In the rows, zero is written as 128.
A state moves one step at a time under one of 8 hidden systems, and each row is a state written as 26 numbers. Each run below is a few steps of one system.
Mik, seq 1:
[[126 171 120 152  99  99  98 116 191  60  92  99 136 100 118 166 155  94
  118 144 119 107 131 130 146 170]
 [158  95 110 121 127  88 167 105 101 142 135 144 123 179 204 104 139 148
  148 176 145 179 122 144 107  99]
 [ 85 115 142 120 150 178  45 126  91 159 161 136 120 108  74 132 125 101
  142 117 108 148 174 121 141 151]
 [131 173  95 149 106 133 125 128 192 109  74 108 159  95 188 155 152 119
  113 127 120 111  93  78 116 103]
 [134  82 166  93 132 118 178 104 112 188 116 164 119 161 125  61 113 164
  102 142 128 172 112 146 137 116]
 [ 89 146 129 119 124 118  56 140  95 117 133 147 124  98  62 177  91 106
  118 120  90  70 145 138 133 130]
 [143 123 109 158 109 136 188 161 182 105 128 134 152 129 199 155 117 135
  150 104 159 118  83 114  91  88]
 [103 113 191 129 148 131 173  94 100 165 135 108  97 136  67  67 116 139
  142 117 133 149 142 154 138 173]
 [140 180  99 123 131 103  82 147  97  49 101 117 147  99 113 162 144 124
  131 159 115  68 144 146 120 126]]
gog, seq 2 (9 x 26):
[[126  65 153 132 131 169 155 158  78 186 177  97 133 140 131  99  90 134
  151  84 137 141 130 126 132 110]
 [108 167 144 145 127 160  69 143 118  87  96 113 159  56  99 139 132 121
  122 109 120  68 150 114 109 145]
 [189 154 114 111 133 108 198 131 143 117 102 136 124 154 153  83 150 188
   86 119 153 100  96 115 114 108]
 [143  98 129  92 127 134 111 157 116 140 177 108 105 158  52 127 122 106
   99 113 115 137 152 156 204 156]
 [118 179  92 170 103  74 118 110 161  76 114  89 116 124 154 194 134  95
  149 146 115 103 119 118 122 140]
 [152  63 161 147 104 117 187 113 142 148 133 102 138 151 183  79 136 134
  140 134 159 186 124 143 133 138]
 [118  97 129 135 128 147  18 125  67 133 154 126 137 105 124 132 140 108
  134 130 118 134 191 118 123 146]
 [148 164  77 133 128 157 134 155 163 125  99 138 159 114 199 151 148 147
  121 121 135 112  91  71  99  69]
 [127  92 166 102 117 153 141 120 164 195 126 141 117 133  80  74 116 142
   65  90 121 148 119 114 165 147]]
gibuv, seq 3 (9 x 26):
[[171  95 115 164  95 105 163 151 103 138 155  55 127 148 190 117 117 138
  126  92 146  97 127 104 121 115]
 [104 101 184 142 142 182 108 145  89 139 162  99 131  97  66 102 111 117
  146  82 135 113 169 144 132 173]
 [142 176 132 145 113 103  88 107  96  91  73  78 143  82 147 105 157 142
  105 140 119  73 147 101 104 147]
 [200 107 121  98 144 155 167 176 101 122 146 115 142 148 130  69 148 176
   95 102 163 108 126 132 139 113]
 [136 119 115 116 125 143  29 134 119 127 164 140 114 123  80 138 145 112
   89 104 120 119 184 117 154 166]
 [167 118 112 143  78 113 127 137 163 126 102  42 151 120 178 118 149 114
   86 122 120 124 117  90 166 130]
 [144  49 180 141 121 162 132 124 116 165 160 123 134 131 133  62 127 143
  120  92 162 166 162 134 124 160]
 [109 127 120 143 125 135  35 119  53 134 124  89 143  91 153 137 135 110
  142 143 103 114 172  98 109 128]
 [158 136 128 137 126 183 162 176 139 129 107  88 171  92 159  98 134 158
  110  82 146  85 100  88 113  96]]
tet, seq 4, 9 rows:
[[103 191  97 133 154 155  67 110 102 125  85 128 144  85 157 138 157 135
  142 152 109 113 134  76  88 106]
 [153 141 134  82 163 164 172 142 118 156  93 169 146 129 126  66 142 187
   94 127 139 125  99 118 116  86]
 [127 122 115  85 130 110  92 138 113 158 153 186  95 153  55 146  93 134
   75 106 102  96 135 134 155 119]
 [126 138 101 123 103 108 161 182 170  87 124 125 147 128 125 200  90 100
  134 129 109  94  77 153 150  85]
 [ 87 139 176 164 131 112 204  92 170 121 130 125  97 133  96 125 104 119
  167 114 145 131 110 158 110 168]
 [116 169 133 145 151  97  97 103  67  67 121 101 119 117 109 134 149 118
  174 171 127 110 171 162 109 168]
 [170 136 106 136 163 172 133 154 130  76 143 157 156 128 173 112 179 158
  156 128 184 138 143 129  84 123]
 [142 164  84 108 165 162 109 115 145 171 160 132  81 169 102 109 171 142
  103 109 131 162 138  76 159 146]
 [143 114 112  71 116 133 105 155 159 119  99 134 160 132 109 137 145 105
   89 176  95 169 114 151 204 110]]
sinuv, seq 5 (9 x 26):
[[100 120  95 109 111 116  60 133 126 162 145 195 118 130 124 193  90 110
  106 126  91 114 124 111 122  86]
 [107 100 127 147  99  95 176 104 168 170 116 157 127 150 199 145  97 131
  140 134 127 158  84 114 103  85]
 [ 67 111 193 153 135 106 156  73  90 151 119 139 107 118 113 108  92 127
  176 143 125 145 137 159  88 154]
 [134 144 132 145 146 117 142 149  71  56 121 132 154 107 150 142 123 142
  184 148 148  81 136 168  68 115]
 [161 158 128 141 154 160 194 158 139 109 150 115 114 131 106  97 136 168
  125  65 172  79 114 117 105 139]
 [111 192 104 106 146 129 142 147 132 120 131  89  96 137  47 157 120 111
  120 118  97  93 107 128 182 136]
 [155 119 103  93 113 108 144 159 198  86 132 158 142 161 110 165 140 106
  106 158 125 158 105 172 187 123]
 [129  96 110 134 138 135 110 104 155 157 191 149  90 183 134 137 152 107
  149 132 146 210 159 128 147 160]
 [ 88 155 114 152 143 163  85 101 134 124 102 113 150 100 174 147 167 100
  184 171 117 184 141 101 110 130]]
sinuv, seq 6:
[[123 107 121 109 119  86  67  86 101 135 117 129 119 147 142 130 151 103
  127 201 100 188 161 145 160 146]
 [142  73 140 136 127 174  83 137 116 133 131 158 181 105 197 107 150 136
  145 139 153 176 155 122  94 112]
 [115 148 137 167 126 138  86  86 102 167 115 116 110  95 156  97 136 151
  112  89 132  94 150  57  74 143]
 [123 153 141  98 121 117 146 139  83 144  60 106 156  96 124 103 104 156
   95 144  94  76  92 117 124  77]
 [142  72 163 108  95 100 139 154 124 134 143 179 132 134  86 123  69 145
   79  91 130  80 122 167 129 117]
 [122  98 103 156  98  90 146 148 103 143 186  82 101 164 150 184  78  97
  157 105 120 108 122 127 135 110]
 [113 115 170 168  98 120 192 120 177 101 112  61 146 115 141 126 124  98
  165 131 139 151 106 155 146 158]
 [152 134 152 136 140  95 121 103  89  74 136  95 112 139  98  91 166 131
  142 155 147 133 181 173 135 193]
 [177 134  95 112 156 194 101 193  99  90 151  90 164 120 138 121 172 134
  139 120 149 126 148 122 147 117]]
Fel, seq 7 (9 x 26):
[[107 222 112 131 141 114 151  97 180 116  85 134 100 116  90 139 142 138
  110 121 116  88  96  99 119 139]
 [154 119 137  80 146 104 153 109 142 120 116 214 123 165 108  95 147 163
   98 169 139 165 124 172 132 127]
 [109  95 119 130 137 125  99 142 114 110 200 146 109 158  98 184 112  83
  179 138 129 163 159 174 145 146]
 [ 87 162 113 160 122 138 163 109 185 137 107  75 128 127 163 162 137  87
  175 142 118 171  94 102 139 126]
 [106 145 171 129 154 151 118  70 114 149  77 155 138  96 138  61 164 160
  132 157 137 160 146 115  86 152]
 [121 141  95 107 158 126  70 146  62 106 143 196 137 126 133 170 118 139
  153 154 117 104 146 142  87  84]
 [104 127 108 131 129 164 170 159 184 165 157 164 120 141 127 177  87 117
  139  82 127 129  80 105 123  86]
 [ 78 156 173 121 129 106 157  73 148 166  96 132  88 122  56 100 108 125
  106 127 104 126 116 134 144 166]
 [134 120 145 109 124  68 144 119 104  68  92 165 149 134 135 134 123 131
  149 206 122 136 127 202 119 119]]
bapu, seq 8 (9 x 26):
[[147  93 157 135  95  62 151  98 124 108  95 183 143 128 175 109 110 161
  114 153 148 113 122 160  75 113]
 [112  92 127 116 151 147 165 156  86 172 197 146  99 171  99 139  77 130
  161  98 130 139 122 148 131 102]
 [ 77 192 148 154 134 143 160 133 153 100  90 101 138  77  94 156 105 110
  159 113 115  79  96 128 108 130]
 [176 134 154 114 138  98 191 111 127 103  96 143 127 146 125  54 156 184
  100 140 163 121 123 157 112 148]
 [139 132  91  86 166 132 105 167  71 106 182 154 109 167  76 161 122 121
  152 144 121 124 149 169 150 117]
 [115 174  97 165 123 131 151 132 216  73 122 134 131 120 153 191 146 101
  162 125 143 128 104 120 110 132]
 [134 147 138 117 146 108 169  67 146 161 115 123  85 171 120  69 166 148
  114 155 137 185 129 121 146 164]
 [ 93 130 127 106 150 117  51 114  68 111 127 175 132 116 108 156 127 112
  159 186 101 145 166 159 114 125]
 [124 123 106 170 122 132 140 119 167 127 139 179 134 129 209 159 122 139
  156 108 159 133 115  98  57  99]]
buzuz, seq 9 (9 x 26):
[[ 93  96 158 148 121 120 112  95 157 101 119 176 152 116 159 146 131 101
  178 178 137 191 143 169  98 144]
 [116 160 105 159 166 164 150 121 112 123 140 144 127 126 188 136 148 149
  197 122 161 137 125 100  55 106]
 [102 177 140 100 191 207 142 144  97 150 114 125 129 103  68  95 143 151
  143 117 123 121 121 113 127 120]
 [131 156 127  82 139 116 110 121 149 119  94 219 124 121  73 127 124 158
   67 134 116  93 117 141 126 120]
 [132 114  95 110 120  84 172 137 150 153 171 179  85 194 121 171  88 128
  123 122 126 134  93 144 139  95]
 [ 70 132 154 163 111 122 163 121 177 122 145  98 115 122  98 177  92  77
  177 118 118 142 108 154 145 154]
 [107 152 169 159 127  95 174  79 140  90  69 125 142 102 156 105 138 139
  166 166 143 135 119 152  81 148]
 [142 112 137 114 183 159 149 132  72 111 150 167 136 146 137  88 152 162
  178 153 165 160 153 164  90 125]
 [130 188  84 114 178 184  93 167 127  88 153 159 126 119  86 161 152 131
  146 114 136 102 141 121 119 124]]
gog, seq 10 (9 x 26):
[[173  72 159 103 126 151 126 128 150 127 122 181 159 133 139  68 156 162
   89 133 161 172 147 148 128 140]
 [122 156  65 108 143 130  53 132  87 161 165 142  90 148 112 168 127 120
  111 116  99 108 150  80 139 111]
 [110 144 124 130 105 141 181 150 211 129  89 112 157 113 143 164 112 105
  126 123 111 134  61 118 152  95]
 [110  86 194 137 102  77 128  63 127 157 119 159 100 130  99  83 103 139
   98 121 130 132 153 151 115 176]
 [137 118  97 114 130 104 100 167  39 103 143 131 146 134 154 172 100 125
  163 159 112  96 135 151 108  73]
 [131 121 138 166 130 189 162 163 197 115 159 138 140 112 135 139 124 128
  148  58 172 123 116 114 103 139]
 [118 160 152 129 140 124 130  88  71 169  98  63 102 111 100  63 138 152
  106 115 114 101 142  96 132 155]
 [172 130 112  85 125 117 118 174 130  53  95 149 177 123 120 134 150 132
  106 176 125 117 122 179 158 110]
 [152 131  89 148 128 105 139 111 174 138 193 156  66 189 128 149 140 132
  119  88 158 138 142 107 129 156]]
gibuv, seq 11 (9 x 26):
[[ 99  79 136 136  84 124 123 156 117 172 129  94 154 108 154 167  63  95
  132 115  91 115 102 118 142  79]
 [ 95 105 183 182 103 122 154 114 136 142 131 133 122  94 133 127  76 135
  142  71 146  80 126 124  66 140]
 [111 156 146 130 143  88 153 117  33 130 116  92 103 124  97 112  93 144
  146 131 110  64 131 142 105 123]
 [158 155 135 122 141 126 148 176 120  46 121 134 150 107  83 137 126 146
  128 113 149  57 129 173 115 135]
 [167 180  97 123 146  95 136 113 138 101 151 115  73 170  83 116 165 149
   97 110 146  98 147 121 149 175]
 [163 113 124  98 116 115 126 147 148  91 127  86 139 149  99 118 162 104
  108 166 120 166 139 170 207 159]
 [157 101 121 159 117 131 100 105 177  97 148 129 136 142 180 122 184 113
  139 141 168 188 167 125 124 175]
 [119 119 109 124 151 176 114 120  98 176 138  77 133 138 173 106 167 115
  166 155 122 201 139  91 149 117]
 [101 115 153 122 137 205  89 134 146 148  89 166 187  71 153 112 139 133
  133 132 123 160 124 104 103 104]]
tet, seq 12:
[[136  97 125  78 141 125 103 155 119 120 168 196 120 161  57 147 109 120
  111 138 122 139 147 183 162 129]
 [113 151  77 142 111 108 131 146 193  98 142 153 126 145 151 221 112  94
  154 135 119 128  96 130 128  99]
 [ 76 163 157 141 155 143 206  96 150 138 109 102 114 130 109 117 127 115
  188 148 127 170  98 146 130 142]
 [104 152 156 123 153 112  75  87  87  92 100 170 126 108  99 115 148 133
  150 181 123 137 173 166  95 161]
 [160 152  71 111 167 147 123 155  97 106 144 177 140 151 179 146 156 161
  153 143 154 125 126 117  83  76]
 [110 162 108  98 174 201 140 143 162 177 151 149 105 137  73 122 140 138
  116  89 126 150 109  91 154 122]
 [124 159 119  81 116  92 114 120 167 109  74 158 134 128  82 144 133 116
   78 175  88 127 103 154 177 124]
 [120  95 132 116 125  88 186 134 128 114 145 187 125 168 140 160  87 129
  166 157 137 146 102 191 110  98]
 [ 60 164 123 160 154 149 110 116 118 131 162 132  99 116 100 186 105  97
  200 117 117 128 139 123  99 142]]
buzuz, seq 13, 9 rows:
[[126  91 145 129  98  68 189 116  92 171 132  66 107 163 137 110  87 121
  128 136 109 128 106 143 156 115]
 [116  73 183 166  96 119  89 130 118  84 141 105 158  94 123 134 113  91
  155 130 139 126 171 176 123 176]
 [173 155  95 157 131  96 130 125  82  78 121  87 134 129 197 122 160 154
  151 143 155  90 144 112  82 121]
 [171 114 125  95 159 191 138 182  87 127 153  75 147 132  98  80 158 138
  121 114 143 137 144 132 174 131]
 [158 152  99 110 113 117  51 125 165  95 113 144 127 120 103 136 168 122
   61 128 118 109 155 109 160 159]
 [167 105  80 106  99  99 151 139 158 167 132 118 124 177 184 137 130 129
   90 140 116 157  92 101 166  83]
 [ 96  77 157 157  97 155  94 110 166 175 160  96 122 119 126 136 118  80
  132  99 123 181 148 107 159 166]
 [ 99 142 134 159 102 101  87  82 109 134  70 111 150  86 196 130 132 123
  138 164 105 123 132  93  85 116]
 [140  73 155 123 141 170 142 147  62 175 144 129 152 120 160  69 112 167
  132 101 148 127 138 115  95  98]]
bapu, seq 14, 9 rows:
[[162 175 123 134 160 133 193 105 141 115 109 126 111 145 149  70 175 181
  124 118 168 125 118 109  96 139]
 [131 158  97  60 177 147  99 142  89 125 130 173 121 153  74 131 148 139
  125 172 108 144 134 152 160 108]
 [128 147  94 149 112 106  98 123 203  77 130 197 125 127 150 197 134 112
  128 130 140 119 126 131  99 130]
 [116 125 117 126 124  86 183  77 157 184 135 127  77 190 148 119 131 127
  129 147 125 186 103 113 143 129]
 [ 55 122 176 126 142 132  87  90  93 139 112 152 130  97  86 136 109 100
  169 169  96 158 150 162 122 147]
 [126 128 138 171 126 108 139 102 105 115 120 164 130 116 195 125 117 161
  158 116 159  96 130 116  36 113]
 [118 132 124  90 172 177 189 153 100 187 139 144 120 152 110 104 106 160
  138 114 123 138  88 116 131  74]
 [ 97 179 146 117 134 134 114 132 154  98  93 171 134  85  50 148 108 129
  104 109 112  68 116 140 118 136]
 [177 121 121 122 103  45 189 120 147  93 118 155 112 173 149 121 119 158
   98 142 149 103 105 165 120 120]]
Fel, seq 15, 9 rows:
[[133 152  96 104 108 107 151 144 208  99 111 117 132 150 116 174 142  93
  110 155 107 157  91 142 194 125]
 [126  82 167 145 112 114 121  70 160 145 132 139 117 147 150  91 155 118
  129 147 148 207 157 138 132 182]
 [108 129 109 126 143 130  61 122  51 123 126  92 143 118 157 148 143 100
  175 184 100 159 159 127 129 116]
 [110 125 122 158 124 187 118 147 164 138 113 146 173  85 195 146 125 127
  150 103 141 130 107  80  80  88]
 [100 151 134 117 145 133 110  90  91 199 121 160  92 122 100  97 107 164
   93  96 110  93 127  79  97 115]
 [125 127 133  78 119 106 134 167 126 104  97 175 154 116  80 154  87 133
   93 149  97  86  96 173 148  84]
 [128  78 156 157  92  76 182 117 165 129 168 150  98 166 130 144  82 120
  135  99 152 127 118 163 119 147]
 [111 144 149 126 143 115 183 119  80 132 125  39 110 142 101 104 128 111
  171 158 111 145 125 154 163 148]
 [144 148 149 162 134 145 139 135 146  44  96 115 172  88 157 116 168 135
  165 144 165 121 141 153  88 155]]
Mik, seq 16, 9 rows:
[[ 65 170 135 147 138 149 122 110  85 167  87  87 132  84 142 135 107 122
  160 130  94 107 110  85  97  99]
 [142 133 162 103 148 180 158 153 137 118  73 168 181  83 124  77 136 173
  108 126 144 114 106 136  99 100]
 [128 170 123 111 144  95 149 108 118 153 131 174  75 147  75 115 105 171
   85  92 129  67 118 115 105 129]
 [146 138  99 100 136 135 178 201 140  90 159 122 133 150  89 175 101 119
  139 115 125  96  92 167 163  93]
 [126 113 159 170 116 101 171 108 192  85 159 142 104 149 109 138 128 114
  153 106 169 144 140 171 120 188]
 [113 159 110 143 146  90 140 104  67 103 136  63 104 152 141 141 144 106
  193 180 119 145 142 147 134 142]
 [146 123 119 126 159 183  73 137 124  88 135 152 163 114 158 115 189 128
  160 155 158 178 170 134 109 142]
 [122 179  89 127 146 135  96  77 144 181 119 126  86 146 148 112 173 138
  104 125 120 156 136  52 128 138]
 [135 118 108  62 126 149 114 156 145 152  98 143 158 135 112 127 133 120
   89 168  89 165  98 132 195  85]]

Which system made each run below?
seq 17, 2 rows:
[[180  85 155 101 115 144 157 169 172  94 139 134 153 135  87 100 136 137
   84 107 157 130 130 172 171 152]
 [148 153  76 138 117  65  93  89 150 101 153 119  82 178 144 165 163 108
  126 157 127 151 154 121 144 164]]
 | buzuz
seq 18 (2 x 26):
[[126 130 102 127 107 130 147 119 164 200 140  75  98 158 140 129 130 110
   99 105 103 157 102  71 179 119]
 [ 86  85 178 139  85 124  84  92 156 163  92 119 155  91 133 120 115  92
  110 146  98 169 135 124 148 147]]
 | buzuz
seq 19, 2 rows:
[[139 186  73 129 156 109 131 134 142  82 175 126  77 172  94 179 151 116
  152 126 138 114 136 134 142 150]
 [136 154 118 117 155 163 167 154 186  72 125 115 146 140 109 139 172 109
  162 158 147 179 116 165 168 148]]
 | tet
seq 20:
[[ 88 191  94 101 165 161 141 133 157 152 105 185 121 120 114 164 121 136
  135 128 108 124  82  98 111  79]
 [113 146 148 107 119  85 148  83 189 137  84 210 109 133  98 114 117 153
   77 135 121 123 103 139 116 137]]
 | bapu
seq 21, 2 rows:
[[116 153 118 171 118 167  82 130 189  92 125  82 146  94 142 159 167  85
  147 113 135 145 146  97 137 170]
 [158 134 134 126 130 106 170  80 142 137  87 104 124 151 176  64 180 155
  117 170 143 179 122 117 131 143]]
 | tet
seq 22 (2 x 26):
[[158 126 102 146 107  63  92 103 122 100 138 194 109 144 168 150 126 154
  104 125 152  86 152 124  69 129]
 [121 113  99 122 148 177 155 168  93 184 189  79 110 161 134 144 107 115
  164  93 123 148 114 104 153  95]]
 | Mik
seq 23, 2 rows:
[[107 159 133 154 142 156 167  88 187 161 104 166 118 121 169 108 146 151
  139 110 151 152 100  79  79 121]
 [101 111 163  76 153 149 116 116  66 186 105 144 130 123  74  80 113 141
  109 156  94 147 132 142 153 115]]
 | gog
seq 24, 2 rows:
[[145 120 131 122 164 194 174 144 168 145 168 124 117 156 115  93 162 137
  145  98 167 184 127 121 152 148]
 [120 180 120 117 123  80 102  88 150 105  97 101  97 134  76 134 159 106
   98 163 101 128 141 135 174 177]]
 | Mik
seq 25 (2 x 26):
[[121 161 112 123  98  77 126 134 112 112  98  49 127 119 107 160 110  96
  110 149  81  86 109 130 172 126]
 [173  76 168 143  97 120 176 126 167 111 104 132 166 124 180  75 142 155
  108 124 170 148 121 147 113 134]]
 | Fel
seq 26 (2 x 26):
[[190 106 112 123 152 187 118 170 130  99 162 123 155 139 155  94 182 150
  126 112 176 152 155 122 131 137]
 [116 173 104 134 140 172  70 117 142 161 129  90 108 109 106 126 158 122
  101  89 114 120 147  54 147 154]]
 | sinuv
seq 27, 2 rows:
[[158 117 135 114 100 114 136 112 215 118  97 120 136 139 124 103 168 121
   73 142 132 170 120 130 182 165]
 [149  75 129 128 111  95  60  98  90 130 149 122 124 149 154 113 154 114
  124 167 129 180 189 143 144 161]]
 | Fel
seq 28 (2 x 26):
[[119  83 125 105 115 141  40 162  78 136 151 129 154 111 107 158 102  93
  120 138  93 128 161 140 158 113]
 [158 128 109 163  78 101 125 143 155 121 124 102 134 110 173 146 110 137
   87  71 138  57 115  82 102 116]]
 | buzuz
seq 29:
[[101 156 135 186  92  94 131 118 146  98 124  67 117 100 128 172  98  94
  147  97 120  71 126 116 113 155]
 [171 131 143 112 122  83 207 133 123  90  97  78 135 155 130  85 145 148
  119 162 140 130 107 170 159 138]]
 | sinuv
